50 stands for zero in the data rows.
Here is a table of points, one per row:
[60 74 55 54 71 48 49 38 39 47 71 53 66 41 70 35 38 20 45 66 65 68 33 49 32 56 57 51 44 30 25 61]
[27 39 12 81 44 27 53 45 50 42 48 46 47 41 44 62 47 37 38 54 46 77 71 41 58 57 17 53 50 50 54 40]
[46 74 44 56 28 42 41 53 23 56 72 84 30 64 37 46 52 27 57 50 52 42 65 74 49 24 47 27 48 73 70 49]
[45 49 38 59 71 46 59 64 90 60 59 17 37 66 54 40 57 48 31 40 79 54 43 48 67 70 60 63 62 28 63 52]
[51 68 31 53 41 26 62 45 51 41 72 64 62 49 72 58 57 87 20 53 32 42 53 68 76 43 58 50 61 47 47 30]
[45 47 67 64 28 41 47 61 27 51 53 28 59 64 74 51 43 52 64 44 65 67 43 20 46 63 40 18 47 57 56 47]
[39 17 54 27 87 31 63  8 38 58 55 24 46 77 46 51 36 34 49 55 54 44 64 54 38 28 73 27 53 37 53 45]
[72 33 72 37 49 53 65 44 62 68 65 44 51 20 26 33 39 38 41 56 55 42 55 48 49 66 52 32 79 65 45 32]
[56 73 58 47 37 72 63 16 55 62 37 55 61 67 61 45 28 58 39 25 55 23 67 51 29 39 27 62 34 44 67 38]
[55 55 59 73 48 42 48 39 63 60 68 46 22 47 27 76 48 40 34 40 47 55 45 42 40 50 68 56 54 61 68 48]
[31 52 44 40 45 57 58 51 53 47 66 23 44 43 55 27 58 45 52 56 23 34 37 68 59 77 48 61 23 73 47 60]
[52 61 36 71 71 44 53 56 46 46 37 69 69 17 58 52 59 51 54 61 64 50 44 74 58 41 52 60 52 42 54 64]
[35 45 71 71 50 56 27 42 56 50 40 36 30 35 33 20 65 41 15 41 38 54 61 47 47 41 62 39 34 65 24 49]
[58 53 67 57 64 38 61 51 44 55 68 61 24 56 66 26 54 77 66 66 36 49 66 32 34 58 55 69 48 55 40 55]
[28 54 59 34 44 46 65 65 38 62 64 57 44 53 58 51 30 41 43 49 56 82 56 67 58 39 36 66 44 54 73 64]
[38 57 49 45 52 43 45 64 44 27 39 68 39 37 36 71 28 37 49 47 53 49 46 62 21 37 45 60 77 13 41 37]
[50 57 55 51 47 36 63 60 40 48 46 43 25 40 42 67 67 50 33 65 47 59 47 51 38 56 48 29 45 34 65 60]
[50 44 28 28 55 49 37 39 48 44 60 50 55 61 36 58 58 75 64 52 41 76 57 45 64 62 37 68 42 49 39 62]
[33 51 39 71 45 76 65 52 58 36 25 55 57 73 82 54 61 31 70 40 36 45 71 51 65 37 67 30 56 59 53 49]
[67 69 48 42 47 57 41 67 59 43 56 27 61 70 38 51 28 53 33 60 39 42 54 39 58 29 57 54 52 62 21 49]
[34 53 43 67 53 79 36 29 66 53 61 34 43 41 52 69 50 50 43 85 45 77 28 54 38 48 23 42 38 38 52 31]
[65 57 41 52 56 35 16 55 53 52 32 52 31 53 62 61 57 36 70 47 89 37 17 69 59 53 70 43 34 56 64 53]
[62 58 33 36 21 81 34 44 36 60 64 60 44 55 30 77 46 32 64 34 42 68 38 29 51 52 47 53 55 36 19 39]
[77 38 17 66 60 43 46 35 68 36 58 72 52 53 66 43 45 61 23 55 51 39 54 46 46 40 42 48 45 68 52 47]
[36 57 37 63 69 37 23 67 11 44 38 47 52 35 24 35 61 69 46 17 50 32 51 42 59 47 68 60 42 44 34 40]
[29 38 28 29 42 55 50 43 38 48 41 75 66 49 46 49 51 44 32 57 47 53 37 50 44 72 50 41 81 78 71 56]
[32 57 74 69 56 46 64 55 42 42 68 59 67 45 40 57 64 36 47 36 64 54 67 47 50 83 48 61 39 48 42 75]
[40 38 67 55 36 54 39 69 64 47 30 59 61 60 25 54 40 70 42 46 42 54 44 44 66 58 42 32 67 27 54 68]
[15 76 44 18 66 53 65 51 72 61 26 56 47 66 45 40 71 53 55 47 73 55 44 68 66 58 47 29 48 40 32 12]
[49 27 64 45 42 60 24 53 54 32 51 53 67 68 57 41 76 48 47 44 24 52 52 68 27 45 73 52 35 36 58 33]
[42 59 56 69 54 58 43 34 47 51 63 58 49 50 52 49 59 37 54 24 35 63 41 64 76 67 59 57 47 38 43 49]
[41 46 54 33 59 50 53 59 55 37 46 57 56 36 50 68 53 55 67 53 53 50 70 47 64 43 32 32 59 59 39 63]
[48 65 64 59 55 37 76 52 76 49 45 47 70 46 29 47  1 57 48 18 41 48 46 57 49 43 52 32 39 52 32 57]
[31 55 48 54 66 62 65 77 47 59 63 45 62 57 55 64 46 60 42 43 30 51 43 58 50 43 76 42 64 38 51 37]
[46 55 53 60 56 46 39 69 55 51 53 43 39 76 46 48 40 43 51 63 86 60 38 53 56 30 40 89 46 50 60 71]
[57 60 43 44 35 65 67 56 48 67 47 69 48 63 35 59 45 24 54 63 43 31 53 21 54 85 63 51 53 34 83 64]
[55 45 23 26 30 15 51 67 82 70 57 36 60 47 49 61 75 22 50 37 44 47 25 39 23 29 55 53 38 52 65 47]
[23 50 63 35 56 43 56 37 50 43 66 51 62 40 55 51 75 44 23 30 51 40 44 31 50 22 19 39 43 53 55 67]
[50 28 12 54 34 57 68 50 34 41 61 42 51 57 49 53 63 44 49 68 62 26 60 49 53 60 44 33 41 51 19 40]
[62 45 38 50 42 29 47 47 46 75 74 70 67 55 32 24 41 39 42 59 52 75 60 59 59 70 55 34 49 35 64 39]
[45 41 41 43 45 40 36 32 62 81 46 40 74 53 26 72 77 38 82 56 53 61 73 62 67 44 65 72 64 58 42 61]
[28 74 67 65 39 38 49 40 60 64 73 31 44 44 49 38 56 51 77 55 33 46 46 42 41 45 54 53 61 59 64 44]
[55 58 75 66 55 59 49 24 53 41 37 75 64 62 66 60 53 44 51 55 58 48 48 21 47 50 61 54 29 53 52 42]
[38 54 44 33 50 54 48 54 65 37 44 45 35 47 73 64 49 38 52 60 46 56 86 18 58 51 43 70 50 36 58 26]
[33 46 61 61 47 42 44 70 69 78 42 77 42 74 57 50 42 59 54 52 29 58 34 50 45 55 42 45 48 58 48 48]
[58 79 63 60 34 47 51 33 46 67 45 53 45 64 52 64 44 53 44 80 51 36 61 69 45 44 51 69 73 65 34 38]
[58 47 31 38 67 38 51 48 55 32 52 63 42 68 50 33 39 34 60 36 36 50 24 37 55 62 33 39 84 64 27 49]
[67 53 66 37 45 61 56 55 30 38 40 20 57 48 70 44 50 44 28 65 44 49 36 40 81 39 74 54 68 28 53 50]
[60 43 60 51 65 45 58 69 59 41 35 63 31 52 69 48 56 39 49 39 40 56 47 43 61 41 57 66 38 72 59 18]
[32 29 47 51 13 27 44 42 45 40 55 51 40 27 68 52 24 59 46 28 63 57 37 38 54 37 55 64 46 39 28 46]
[60 45 42 43 63 54 42 59 40 46 46 65 54 45 63 46 47 37 48 45 52 51 57 28 52 74 67 50 44 67 44 55]
[48 56 48 53 21 22 54 57 56 26 20 26 68 37 39 48 18 35 69 72 40 33 69 72 46 76 44 44 30 51 61 48]
[63 41 52 57 68 66 62 84 51 47 47 62 44 66 42 55 36 56 41 68 38 60 35 57 48 67 41 43 16 61 47 47]
[49 18 64 38 45 46 58 68 43 63 56 64 33 43 46 54 62 62 62 60 30 51 65 64 34 45 62 71 49 48 39 43]
[52 43 55 56 18 61 58 46 56 57 19 56 48 35 46  7 63 39 38 46 69 38 53 38 70 51 34 73 52 45 61 37]
[74 44 57 50 54 39 35 69 31 49 71 48 87 43 64 37 30 51 49 59 60 53 52 66 50 48 54 54 48 42 59 33]
[94 50 48 82 43 65 51 50 48 39 37 30 44 50 53 64 70 63 54 34 49 66 71 56 32 40 39 22 42 21 60 52]
[54 57 62 36 53 18 33 39 41 79 26 57 52 48 62 70 69 57 47 59 44 40 32 42 44 55 51 29 45 46 41 74]
[64 31 63 58 51 65 46 34 67 58 56 68 52 22 42 51 53 71 50 60 52 39 31 55 86 44 53 34 70 50 62 60]
[47 51 63 44 54 42 23 38 54 44 54 36 48 39 59 59 56 72 67 67 67 34 53 56 53 67 15 31 42 53 43 32]
[65 53 48 38 54 48 55 59 53 85 24 61 54 55 66 28 60 56 51 49 36 86 71 49 52 41 43 34 61 48 26 58]
[62 67 47 52 59 37 40 87 40 59 73 47 46 43 44 48 60 49 56 37 31 26 46 34 56 45 18 35 55 57 55 49]
[61 57 46 35 48 43 52 49 78 43 69 41 39 40 66 70 42 57 65 35 62 42 68 47 36 71 76 47 38 48 36 79]
[31 16 58 58 61 48 37 61 55 67 51 58 44 44 70 54 30 35 44 54 43 39 82 54 63 46 64 42 50 44 51 74]
[47 23 13 46 47 69 52 39 63 43 44 58 37 45 54 43 34 42 32 48 55 38 49 63 37 51 36 43 48 51 39 66]
[58 41 50 42 66 44 32 39 56 39 47 57 58 63 56 64 51 15 59 39 25 29 50 41 70 53 28 60 60 49 41 49]
[44 68 38 19 54 63 28 62 43 42 43 36 46 43 49 38 26 41 49 66 38 40 63 56 69 23 56 38 51 56 69 75]
[25 25 49 57 59 25 76 44 31 45 33 59 70 71 26 34 53 57 73 65 54 47 38 18 38 31 46 58 40 37 55 46]
[58 55 59 41 51 64 46 67 56 33 44 52 33 26 61 17 70 46 69 54 67 60 67 36 19 47 49 47 74 52 54 35]
[30 48 52 30 33 68 46 43 43 36 60 43 53 69 58 35 52 64 52 43 46 37 35 69 35 81 53 51 61 38 43 61]
[43 50 57 45 46 52 40 31 52 15 65 45 37 63 40 49 41 57 70 41 62 94 58 39 66 41 74 27 57 80 59 42]
[42 44 32 63 62 56 45 55 52 42 38 37 80 42 31 50 53 61 54 73 29 50 32 34 31 42 78 47 57 72 62 42]
[32 71 52 24 43 61 50 45 30 55 45 60 51 36 65 71 57 66 21 55 50 60 52 33 39 54 78 54 44 58 42 58]
[60 49 58 45 63 52 75 51 35 42 31 33 46 50 27 58 74 29 37 45 55 71 52 71 35 45 34 54 54 72 47 76]
[61 58 49 52 47 69 54 45 43 71 53 31 77 49 61 34 42 53 60 31 38 65 43 54 45 47 37 67 62 64 54 66]
[68 68 41 56 54 16 54 27 38 29 39 37 29 88 39 42 68 53 36 60 37 51 52 51 48 57 50 59 74 39 49 74]
[46 37 36 51 31 64 45 33 49 51 66 52 46 48 62 29 59 47 75 39 35 61 35 56 48 30 40 43 39 22 49 74]
[46 67 45 50 79 76 31 26 33 57 37 42 34 35 26 35 27 67 54 49 61 43 58 46 40 49 52 65 31 43 53 58]
[68 53 64 35 42 41 79 47 65 21 46 56 63 29 45 67 63 32 64 49 56 63 35 75 55 42 63 63 33 64 36 44]
[50 51 42 63 61 78 63 65 61 61 76 43 80 46 47 61 61 68 64 54 80 32 52 36 45 38 47 55 54 62 43 58]
[37 39 41 68 60 62 75 46 21 47 60 44 34 48 59 66 50 49 72 30 51 32 34 67 46 61 43 49 84 47 64 37]
[55 41 40 67 50 46 60 45 51 66 22 49 32 37 53 50 33 66 62 56 43 45 45 56 20 49 61 65 66 57 45 49]
[58 24 82 56 25 68 50 64 41 50 62 44 44 78 39 55 50 51 32 64 79 35 41 58 60 42 39 60 50 60 25 55]
[66 33 39 32 64 58 74 36 18 80 43 29 40 46 50 66 42 60 53 27 48 54 45 53 72 65 36 54 25 57 66 20]
[56 58 38 31 52 50 80 50 58 35 66 77 31 48 19 36 56 50 71 69 32 38 43 39 72 34 63 38 28 17 59 50]
[56 40 41 38 27 42 63 37 50 32 43 50 39 46 60 61 52 76 64 38 50 70 31 38 59 43 55 51 54 65 60 78]
[54 35 71 33 64 56 27 43 64 30 59 65 64 50 46 64 49 58 46 44 27 43 49 52 41 62 25 69 63 47 76 47]
[54 53 38 29 43 53 36 61 64 37 50 57 61 73 35 46 59 69 30 22 80 46 71 60 37 60 55 43 51 56 69 39]
There is one direction along which these points spread out most. How many in every 100 of the points above lie lower along it than each point below? Answers are rounded to whole numbers. More than half of the points above lie lower than the first one.
[31 52 44 40 45 57 58 51 53 47 66 23 44 43 55 27 58 45 52 56 23 34 37 68 59 77 48 61 23 73 47 60] 51
[47 23 13 46 47 69 52 39 63 43 44 58 37 45 54 43 34 42 32 48 55 38 49 63 37 51 36 43 48 51 39 66] 33
[32 29 47 51 13 27 44 42 45 40 55 51 40 27 68 52 24 59 46 28 63 57 37 38 54 37 55 64 46 39 28 46] 63
[28 54 59 34 44 46 65 65 38 62 64 57 44 53 58 51 30 41 43 49 56 82 56 67 58 39 36 66 44 54 73 64] 41
[67 53 66 37 45 61 56 55 30 38 40 20 57 48 70 44 50 44 28 65 44 49 36 40 81 39 74 54 68 28 53 50] 81
[58 55 59 41 51 64 46 67 56 33 44 52 33 26 61 17 70 46 69 54 67 60 67 36 19 47 49 47 74 52 54 35] 84
[94 50 48 82 43 65 51 50 48 39 37 30 44 50 53 64 70 63 54 34 49 66 71 56 32 40 39 22 42 21 60 52] 86
[58 79 63 60 34 47 51 33 46 67 45 53 45 64 52 64 44 53 44 80 51 36 61 69 45 44 51 69 73 65 34 38] 94
[47 51 63 44 54 42 23 38 54 44 54 36 48 39 59 59 56 72 67 67 67 34 53 56 53 67 15 31 42 53 43 32] 78
[45 41 41 43 45 40 36 32 62 81 46 40 74 53 26 72 77 38 82 56 53 61 73 62 67 44 65 72 64 58 42 61] 9
[52 43 55 56 18 61 58 46 56 57 19 56 48 35 46  7 63 39 38 46 69 38 53 38 70 51 34 73 52 45 61 37] 82
[46 37 36 51 31 64 45 33 49 51 66 52 46 48 62 29 59 47 75 39 35 61 35 56 48 30 40 43 39 22 49 74] 17
[68 68 41 56 54 16 54 27 38 29 39 37 29 88 39 42 68 53 36 60 37 51 52 51 48 57 50 59 74 39 49 74] 23
[33 51 39 71 45 76 65 52 58 36 25 55 57 73 82 54 61 31 70 40 36 45 71 51 65 37 67 30 56 59 53 49] 18
